[155 145 137 156] ans = 156

[[146 149 127 108]
 [121 119 118 132]
 [146 149 120 110]] ans = 110

[127 104 133 132 126] ans = 126

[133 116 107 128 125] ans = 125

[[114 151 147 112 107 145]
 [140 110 113 141 146 113]
 [141 106 111 143 148 112]] ans = 112

[129 103 153 130 142 123 123] ans = 123

[[134 118 150 123 129 132 149]
 [131 121 151 144 133 124 142]] ans = 142
---
[[111 154 150 111 106 148 146]
 [108 153 152 109 102 149 151]
 [112 153 150 112 103 147 147]] | 149

[[146 121 138 124 127]
 [158 115 137 112 146]
 [129 124 151 139 122]] | 112

[[144 103 106 145 151 110 110]
 [143 107 109 145 149 111 111]
 [144 103 108 146 152 109 108]] | 111

[[116 116 116 145 145 117 118]
 [111 112 112 150 150 113 113]
 [116 116 116 145 145 117 118]] | 113

[[137 116 151 151]
 [135 152 139 125]
 [119 140 154 106]] | 139

[[149 148 120 136 118 102]
 [112 123 122 102 110 121]
 [106 127 131 152 125 125]] | 110

[[136 118 136 136 137 120]
 [109 151 108 108 105 148]
 [111 148 111 111 108 145]] | 105
---
[[108 127 133 128 123 122 127 129 130 127 133 129 128]
 [107 130 132 130 127 132 133 127 125 126 125 132 128]
 [143 129 134 125 123 131 130 127 126 127 127 130 132]
 [125 130 125 135 131 127 126 121 127 129 125 128 120]
 [139 128 125 126 123 120 124 140 132 133 126 125 123]
 [143 130 129 126 122 132 128 134 129 131 122 130 129]
 [151 128 124 128 123 135 126 127 124 131 130 129 130]
 [123 127 128 126 123 130 124 127 134 124 134 128 129]
 [124 128 132 128 129 130 131 116 120 133 134 126 129]
 [139 128 129 128 130 130 132 135 125 125 121 127 131]]
143

[[125 126 138 124 147 148 125 149 129]
 [134 132 117 130 114 112 133 113 121]
 [117 118 130 123 131 132 117 134 130]
 [122 123 134 123 110 111 124 104 135]
 [120 123 136 119 126 125 120 124 137]
 [132 131 123 131 110 107 130 107 122]
 [138 138 119 133 117 118 135 122 114]]
117

[[129 140 142 116 102 151 125 113 114 109 120]
 [112 117 144 114 123 118 152 121 134 133 125]
 [133 139 149 114 106 140 129 108 114 109 130]
 [127 147 145 113 105 151 125 115 115 114 124]
 [132 145 147 118 100 146 125 120 114 120 124]]
133

[[139 117 154 129 118 141 123 131 119 142 139 127]
 [151 131 130 149 137 122 119 129 133 128 126 134]
 [138 134 121 134 150 132 118 126 129 114 130 133]
 [135 125 135 125 139 143 118 129 127 120 139 123]
 [117 120 122 124 114 119 149 118 123 133 121 130]
 [128 139 129 128 128 126 115 141 136 130 127 124]
 [134 130 122 133 130 123 121 136 145 119 125 115]]
138

[[155 101 101 155 155 155 100 100 155 100 155 101 100 100]
 [154 101 101 154 155 154 101 101 154 101 154 101 101 101]
 [154 102 102 154 154 154 102 101 153 101 154 102 102 102]
 [101 155 155 101 101 101 155 155 102 155 101 155 155 155]
 [103 154 154 103 102 102 154 154 103 154 102 154 154 154]
 [101 155 155 101 101 101 156 156 101 156 101 155 156 156]]
154
---
[115 152 121 106 135]	121
[108 103 126 115 120]	126
[120 128 126 106 126]	126
[146  99 139 130 112]	139
[140 152 109 124 119]	109
[119 156 141 125 134]	141
[139 139 124 100 149]	124
---
[113 114 111 144 130 154] -> 130

[[118 126 124 134 134 116]
 [127 126 122 139 136 126]
 [126 104 117 132 107 111]] -> 134

[123 101 127 129 129 137] -> 129

[100 145 134 117 152 109] -> 152

[[133 146 100 123 151 121]
 [133 146 100 123 151 121]] -> 151

[108 104 115 123 133 156] -> 133
---
[[112, 132, 144, 127, 137, 114, 114],
 [123, 127, 111, 126, 139, 134, 149],
 [109, 138, 134, 127, 132, 123, 122]] Answer: 112

[103, 154, 129, 157, 142] Answer: 142

[[150, 121, 136, 144, 124, 129],
 [122, 153, 139, 111, 151, 140],
 [109, 143, 155, 116, 145, 123]] Answer: 116

[145, 133, 107, 127, 120, 113] Answer: 120

[120, 126, 106, 114, 113] Answer: 114

[137, 129, 141, 103] Answer: 137

[[122, 125, 100, 134, 119, 121, 134],
 [143, 125, 126, 130, 109, 125, 148]] Answer: 119
---
[120 152 142 139 112 117]
152, 142

[128 138 104 129 124]
138, 129

[[108 132 145 152]
 [125 108 120 131]
 [116 124 124 135]]
152, 145

[154 121 155 133 151]
155, 154

[128 115 151 129]
151, 129

[148 158 120 116 111 138]
158, 148

[[150 110 111 112]
 [155 104 106 107]
 [148 116 115 115]]
155, 150

[[113 126 106 142 113]
 [121 127 132 109 137]
 [122 122 144 121 116]]
144, 142

[120 143 144 156 114]
156, 144
---
[[124 125  98 121 155]
 [122 139 110 129 142]
 [114 122 100 147 140]] gives 122

[[128 121 133 126]
 [128 125 127 131]
 [125 154 112 125]] gives 154

[[131 129 129 129]
 [129 132 132 131]
 [112 151 151 150]] gives 151

[[124 127 134 146 127 110 146]
 [131 125 122 116 134 152 109]
 [124 127 131 141 128 112 139]] gives 127

[[150 115 137 110 116]
 [155 106 143 141 146]
 [141 100 146 122 144]] gives 100

[[146 119 124  98 131 125 128]
 [149 118 128 100 133 124 127]
 [146 112 131 105 132 123 130]] gives 112

[[135 124 120 123 131 133]
 [155 130 128 128 142 136]
 [121 125 136 124 135 128]] gives 125

[[125 103 122 131 134 147]
 [106 137 125 139 127 132]
 [127 130 133 131 130 138]] gives 130
---
array([103, 125, 106, 120, 153]) -> 106

array([[125, 125, 128, 137, 148, 145, 126],
       [110, 127, 112, 137, 103, 141, 126]]) -> 128

array([[142, 117, 134, 129],
       [109, 149, 106, 151]]) -> 134

array([[136, 138, 133, 133, 133, 143],
       [134, 133, 152, 131, 140, 139]]) -> 133

array([104, 150, 143, 139, 112, 106]) -> 143

array([136, 100, 129, 118, 120,  98, 141]) -> 129

array([102, 114, 135, 134, 151, 153]) -> 135
---
121  123  107  100  120  113  128
121  109  118  100   99  131  109
127  104  150  130  148  116  156
→ 156, 99

121  126  142  132  132  124
131  122  142  125  133  153
117  130  140  133  122  135
→ 153, 117

138  109  156  104   99  129  134 → 156, 99

129  131  139  133  149  121  126
132  124  131  140  106  141  133
→ 149, 106

105  120  116  142 → 142, 105

151  150  111  104  147  146 → 151, 104

101  150  140  132 → 150, 101
---
[[101 152 102 124]
 [105 126 125 100]
 [154  99 108 130]] 101, 130

[[138 108 136  99]
 [131 129 128 138]] 138, 138

[[136 148  99 157]
 [157 141 111 145]
 [102 142 107 149]] 136, 149

[137 134 128 106 142 142] 137, 142

[[128 136 132 114 106 131 129]
 [131 124 122 123 128 128 128]
 [122 132 127 123 122 126 130]] 128, 130

[144 154 155 148 141 147] 144, 147

[[135 154 136 118 103 130 111]
 [129 121 118 149 112 137 119]
 [140 145 144 128 156 156 152]] 135, 152

[153 119 117 137] 153, 137
---
[131 117 134 130 129 131 151] gives 131, 151

[[124 130 133 127 135 121]
 [126 137 130 106 114 129]
 [128 149 132 122 157 117]] gives 124, 117

[153 120 126 134 141 131 136] gives 153, 136

[[130 130 127 126]
 [154 153 107 100]] gives 130, 100

[126 148 118 157 126 132 152] gives 126, 152

[137 135 144 124 145 157 135] gives 137, 135
---
108	110	124	122	136
102	122	130	122	136
116	124	122	126	130
=> 130

151	111	129	156	137 => 129

124	126	152	130	122	123	122 => 130

150	122	133	128	154	130	148 => 128

136	131	145	112	111	153	110 => 112

124	135	134	128	132	132	131
114	137	137	132	124	131	116
148	119	119	116	148	142	154
=> 132

107	115	103	107	107	102	103 => 107

100	135	127	132	120
125	140	127	134	120
125	138	127	134	120
=> 127

106	128	117	132	116 => 117

136	136	151	137	149 => 151
---
[[126 122 122 110]
 [132 136 119 149]
 [109 103 107 133]] >> 149, 103

[[119 125 146 106 133]
 [125 127 133 121 131]
 [128 129 126 125 137]] >> 146, 106

[[134 126 145 128 126 127 127]
 [136 119 158 133 145 129 121]] >> 158, 119

[156 136 144 146 129 138] >> 156, 129

[[123 125 140 136 132 107 126]
 [125 127 140 141 132 109 126]] >> 141, 107

[[116 142 147 116 106]
 [137 123 108 131 141]] >> 147, 106

[[131 138 105 146 142]
 [142 125 131 130 133]] >> 146, 105
---
[117 119 145 136 135 127 103] → 145, 136

[143 156 125 131 142 134 128] → 156, 143

[151 126 102 142 100 133 138] → 151, 142

[144 127  98 140] → 144, 140

[104 138 113 109 142 132] → 142, 138

[149 148 152 132 125 118 145] → 152, 149

[[136 146 143 106]
 [131 123 122 152]
 [128 128 113 131]] → 152, 146
